In the rows, 128 means zero.
A: a few groups of rows, each row roughly a mix of its group's hidden directions
A (107 x 11)
[[101 114 153 144 164 129 128  92 104  90 132]
 [155  98 125 153 116 107  89 160 106 122 151]
 [130 176  85 130 122 143 116 107 154 123 100]
 [143 110 158 134 126 129  92 179 127 161 128]
 [106 154 108 129 113 179 145  90 145 120 123]
 [126  87 136 125 159  75 118 114 113 121 148]
 [143 146  70 130 149 143 112 101 139 125 101]
 [154 112 102 152 128 139 103 176 138 163 126]
 [123 108  67 124 160 119 135  99 136 114 137]
 [106 160 118 124 105 180 148  97 143 122 126]
 [167 131 116 119 119 155 135 188 133 132 142]
 [ 97  95  88 125 144 119 131 118 142 133  82]
 [142 124  81 102 173 120 111 100 136 129 116]
 [116 167  84 119 111 159 139 131 141 145  96]
 [133 139 150 115  89 128 165 103 101 115 163]
 [153 121  88 163 145 164 124 106 113 112 106]
 [160 100 112 165 118 124  98 169 119 135 140]
 [104 145 117 109 136 121 156  73 127  94 125]
 [106 115 150 126 125 150  83 167 150 151 146]
 [133 122  83 153 129 151 160  92 139 103 115]
 [146 114 157 115  91 139 171 115 111 115 160]
 [109 107 178  98 135 117 150 142 125 133 164]
 [ 90 149 110 115 131 133 119  68 130 109 135]
 [ 96 144 172  94 112 100 109 122 117 150 135]
 [138 102 150 129  98 129 182 157 112 135 143]
 [116 167  84 112 111 158 137 131 137 145  98]
 [ 95  79 118 113 171 123 111 128 128 150 130]
 [124 156 125 136 107 191 150 130 150 137 117]
 [165 169 115 109 105 156 162 130 142 137 141]
 [ 96 154 126 129 159 135  92  90 143 105 114]
 [113 120 186 123 102 111 152 150 118 133 153]
 [117 114 169 146 124  99 106 111 119 111 175]
 [134 130  73 136 159 154 116  98 134 125 103]
 [121 134 179 126 132 114  82 157 139 148 134]
 [131 154 102 159 128 133 143  90 116  89 100]
 [114 106 188 129 127  91 129 122 134 133 156]
 [113 122 110 105 154 160 147 109 166 146  94]
 [143 120 145 140 155  92  94 172 123 148 115]
 [118 130 188 109 120 104 106 144 128 135 160]
 [112  85 175 134 135 110 143 137  97 125 150]
 [127 159 104 143 120 189 139 129 153 127 115]
 [140 169 117 119  79 150 132 125 121  89 134]
 [131 126 134 130 161  86  82 161 127 144 121]
 [162 101 138 175 137 149 149 155 130 136 105]
 [163 141 111 117 116 138  92 164 132  95 154]
 [ 88  83 120 129 132 112 121 131 143 133  81]
 [134 131 103 155 143 117 149  86 100  93 106]
 [145 149 174 133 106 160 146 140 121 113 164]
 [100  97 140 130 155  87 145  94 138 132 151]
 [106  92 158 128 154  92  89 133 116 122 137]
 [106 104 161 125 165  99 109 108 110  98 137]
 [130 130 165 122 140  88  82 160 125 137 139]
 [154 115 128 154  98 114 142 128  94  86 155]
 [136 163 126 102 101 160 131 149 167 155 133]
 [165 126 109 113 112 122 133 182 100 119 107]
 [141 172  80 134 120 145 116 111 151 123 100]
 [134  79 154 111 134  99 142 157 109 134 157]
 [166 181 145 118  93 116 124 137 136 117 144]
 [120 121  95 139 171 121  96 146 155 129  94]
 [129 101 125 135 145  84  83 140 121 105 153]
 [145 107 157 137  87 121 166 162 111 137 138]
 [ 87 118 141 136 141 109 141  74 119 144 106]
 [121 148 167 125  77 132 135 162 147 145 135]
 [ 94 137 116 123 159 145 122  94 169 156 115]
 [124 125 132 133 165  97  77 155 141 151 118]
 [136 108  90 134 136 155 183 133 152 138 136]
 [146 163  76 130 119 129 133 108 144 113  93]
 [100 108 132 139 160 127 163  88 101 106 123]
 [129 112  96 117 149 158 121 137 165 169 103]
 [162 178 144 121  94 144 156 126 134 115 140]
 [130 129 100 138 120 109 155  93 117  80 155]
 [132 117 183 125  94 140 141 114 112 137 163]
 [120 122  93 130 161 140  99 138 162 162 102]
 [147 111 158 129 122 136 103 182 127 164 124]
 [ 98 153  98 130 143 133 115 132 170 161 102]
 [166 103 104 138 129 156 134 161 112 146  93]
 [137 135 157 116  97 126 169 112  96  93 140]
 [ 89 135 129 117 133 130 141  74 144 111 161]
 [145 113 123 162 130 109  77 167 114 133 133]
 [156 108 136 174 109 122 105 164 112 130 153]
 [146 135  78 162 135 133 109 162 133 141 103]
 [130 109  84 157 159 156 143 111 140 136  99]
 [163 153 137 104 131 137 121 147 127 137 186]
 [135 146 143 146 106  97 130 126  84  84 143]
 [101 134 137  73 142 105 104 113 134 152 148]
 [136 104 152 162 116 103 103 127 111 107 172]
 [141 144  93 113 127 161 155 146 137 150  85]
 [ 78 148 120 129 145 140 123  90 156 152 112]
 [110 157 159 125 138  84  86 144 137 130 138]
 [108 111 171 103 113  78 126 127 128 145 145]
 [136 153  87 149 134 174 125 101 138 119 101]
 [118 113 137 105 157 123  96 159 160 168 127]
 [106 144 125 119 143 153 174  94 166 134 121]
 [112  93 111 125 158  85 135  89 120 120 140]
 [ 79 131 120 117 140 116 142 100 171 153 138]
 [154 112  81 158 124 101 135 121 103 114  99]
 [147 164  72 134 116 131 127 116 145 118  97]
 [120 133 117 158 159 110  80 161 142 139 110]
 [149 156  78 145 112 126 151 109 127 109  97]
 [163 130 143 115 101  97 110 162  99 103 140]
 [110  87 177 117 140 115 144 140 109 132 157]
 [108 146 147 107 123 129 167  81 120  96 125]
 [106 139 111 119 150 153 160 101 175 145 117]
 [126  85 160 136 153  95 122 107 122 113 161]
 [137 124  70 141 134 155 162 110 125 120 106]
 [130 170 119 160 106 168 141 105 133 114 104]
 [116 113 176 126 126  81 120 113  95 137 119]]
one row of each group, then the others: which group is each in?
[144 101  87 164 163 130 143 106 127 107 118]  (16)
[125 136 135  95 111 155 185  96 133 127 128]  (15)
[127  91 118 132 136  99  78 158 126 153 126]  (17)

[172 133 130 121 109 127 118 187 122 114 145]  (16)
[ 85 152 150 136 131 134 136 117 179 150 137]  (16)
[143  96 157 126  97 114 150 171 116 149 145]  (17)
[122 114 186 112 111 117 140 109 111 106 158]  (15)
[160 116 143 141 103 106 124 168  93 106 148]  (15)
[120  99 177 140 113 105 150 148 100 120 151]  (17)
[119 156 122 159 137 141 140  80 113  93 108]  (17)
[126 129 123 116 146 154 116 158 157 178  97]  (15)
[144 122 154 130 107 100  93 155  83 117 142]  (15)
[125 106 179 137 130  89 119 121  94 139 111]  (16)
[113 162 103 139 143 106 132 107 113  81 100]  (15)
